Where one turn sends some rows of the set: a few examples, then the rows asked:
j278: [-14   1   6  20  -7   4  -3 -21 -28  11  -3   7   5  14   4   6  -3   4
  14   4 -12  -2]
j49: [-20  -6   0   4  -8  -5  12  -9 -14   4  -2   2   5  11  13  -7 -14  -7
   0   7  -9  13]
j583: [ -9   2  -7   3  -1  12  -8  -2 -12  10   5  20   8   4 -10   3  -3  -8
  -9  -6  10   3]
j68: [-15   5  -9   6   0  16   4  -1 -20   8  14   9   9 -12  -4  -7  -2   9
 -21  -1 -12  -9]
j300: [-10  10  -5  -4  -2   4  -6   0 -25   9   7   0  -5  -3 -22  -2 -12   8
  -7   6  -4  -2]
j543: [-17  -4  -7   0   4   9  13 -11 -16  16  -7  10  13  -1   5  -8  13   6
  -6  23 -22  -6]
j711: [ -2 -11   2   0 -13  11 -15 -19 -14  13   9   5   6  13  11  -8   0   2
   0   2 -13   4]
j646: [-14  -3  -2 -21   3   7   4 -25 -12  15   7   9  -3   3   6  10   8   5
  -7   4  -5  -1]
j663: [-14  -2   8  14   3  11   2 -19  -8   1  -4   7   5   8  -7   3  -3   5
   8   6 -19  22]
j178: [-17  -7   1  -4  -1  14   8  -3 -26   4 -10   9   0  28 -11 -10   3   7
   1  10  -3   3]
j805: [-15 -11   9  -3   3   5  10  -4  -9   9   0   4   4   4  16  -4  -2  -2
 -17   5 -14  11]
j589: [-24  -4   7   9  -6  -8  18   0 -15  17  -1  -7   2  11   0  -1  -7   7
   0  13 -13   7]
j551: [ -3 -13  -3  10  -7  12  -6 -21 -11  -9   5   4   3  12 -18  -8  -3  10
  -3  12  -6   1]
j500: [ -4  -6 -18 -15  -4  -1   7  -8  -8  15   6   7   2  10  12  -5   5   9
   1  -5 -17   5]
j912: [-12   8 -17   6  -8   5   1  -8 -14  -1   7  13   9   5  -8  -8 -17   7
 -12 -12 -11   2]
j360: [-20 -13  -6   1  17  -3  11  -3 -14  10  -6   1   8  13   1  -6   4  -5
 -13  13 -16   5]
j204: [-14  -3 -13  13   1  10   1   5 -23   3   4  11   5   2 -25  -8  -1  -4
 -12   6 -12  -9]
j726: [-17  -1   2  12   1   9   2 -15 -11   8   3   7   1   1   1   0   3  14
   2   7  -1 -29]
j243: [-23  -6  -7  13   7  11   8 -20 -10  -2  -5  23   6   0 -14  -1  -3  20
   4  12  -5  -2]
j240: [-14   1 -28  13   0   4   3 -10  -9  25  10  10   1  11 -19   0  -8   4
 -13   9  -4  -4]
j245: [-18  14  -7  13 -10   9   4  -7 -22  10  21  12  -1   9 -12   9  -9  13
 -16  10  -1   8]
j6: [-27 -16   3  -5   9   9  -7 -17  -6  18  15  15   8  10  -3  -4   6   5
  -5   6 -18  -3]
j769: [-20 -12  -3   7 -12   8  11 -20  -3  13  -9  11   2  13  -3 -10 -15  -3
   4   9 -14  -3]
j939: [-13 -16   0   2 -18   9   4 -22  -7   3  -1  17   4  17 -10   1   6  -5
   3   4 -10  12]
j56: [-18  -7  -4  -1   8   0  12   1 -23  17  -3  -7  -6  18  -1  -9  -5   8
  -9  18  -6  12]
j961: [ -8  -1  -8   4   9   9  -2 -13 -10  21  11  -1  11  -2 -19  10   0   5
 -19  -4  -3   3]
j397: [-12  -6 -23  13   1   6   4  -2 -15  15   5   9   2   2 -27  -2   5  -2
   1   8   1   5]
j425: [ -9   0 -12  -5 -10   3   8 -17 -25  11   6   3  -5  32  -5   5  10  14
  -3   7  -7   3]
j404: [-19   4   3  -5  -3   2   3  -4 -11  20   7   8 -17   7   5   4  -3   0
  10  16  -9  -9]
j633: [-18   8  -6   4   9  12   0  -2 -12  10  21   7   6  -5  -9   6  16   6
 -15   4  -4   1]
j841: [-19 -19 -15  -3  10   8   4 -20 -29  13   5  16   1  11 -13   0   0  12
  -2  16 -17  12]
j620: [-30  -6   0  12  17  22  14 -10 -14  12   9   9  -2  11   4  -3   4   7
   0   4  -9  -2]
j454: [-13   9 -11  25  -6   3   6 -19  -4  14   8   6   6  -9  -7  11  -6   1
  -4   1 -12   1]
j208: [-25   3   5   8 -11  13   9 -23 -14  21   9   2   2   2   5   1  10   9
   9  17  -3  -4]
j719: [ -2 -17 -11   5  -7   6  13 -10 -27   5   8  -6  -3  14 -11   2   6   2
  -1  11 -20  10]
j606: [-12  -5  -4 -15  -5  -2  -1 -11  -4   8  13  12  -2  -3  -6  -1   3  22
  -6  13  -9 -12]
j667: [-17 -10  -8  14   8  18  10 -24 -10  21 -11  14   1  11  -9   2  12   8
  -3  13 -13   4]
j937: [-14  -1   6 -14  -3  11   8 -22 -17  -2   5   7   2  16   6   2  -7   9
 -19   6 -20   6]
j384: [-15  -3   9  -9  -6   2  12 -17 -22  20   1 -16   7   1  -4   1  -1  13
   4   9 -10  -3]
j349: [-12   8  -5   0  -7   5   5  -5 -15  16  14   4 -13   5 -16  12 -11  10
  -5  -4   5   5]
j296: [-16   9  -3  15  -6   3   0  -5  -6  17  -1   7   6  -9 -19  -4 -16  10
  -3   1 -14  -3]
j596: [-14  -6  -3   1  -6   4   9  -7 -32  27  -1  15 -11  11  -1  10  -1  21
   2  10 -13  -3]
j223: [ -4   7 -19   8  -8  11  -4  -6  -7   2  12  20  -1  12  -1  -3   0  -3
 -15  -2  -4   7]
j828: [  6  -9 -11  -3 -10   5   7 -12 -23   0  -1   9   0   7  -5   2   1  25
  -6   0  -4  -4]
j187: [-10   8 -10  13 -16   0   3  -4 -17  12  11  15  17 -10  -8   8   5  -3
  -3   8  -5   3]

j937 -> j384
j551 -> j828
j589 -> j360
Now find these:
j939 -> j425
j633 -> j454
j719 -> j500
j245 -> j961
j278 -> j841
j300 -> j68

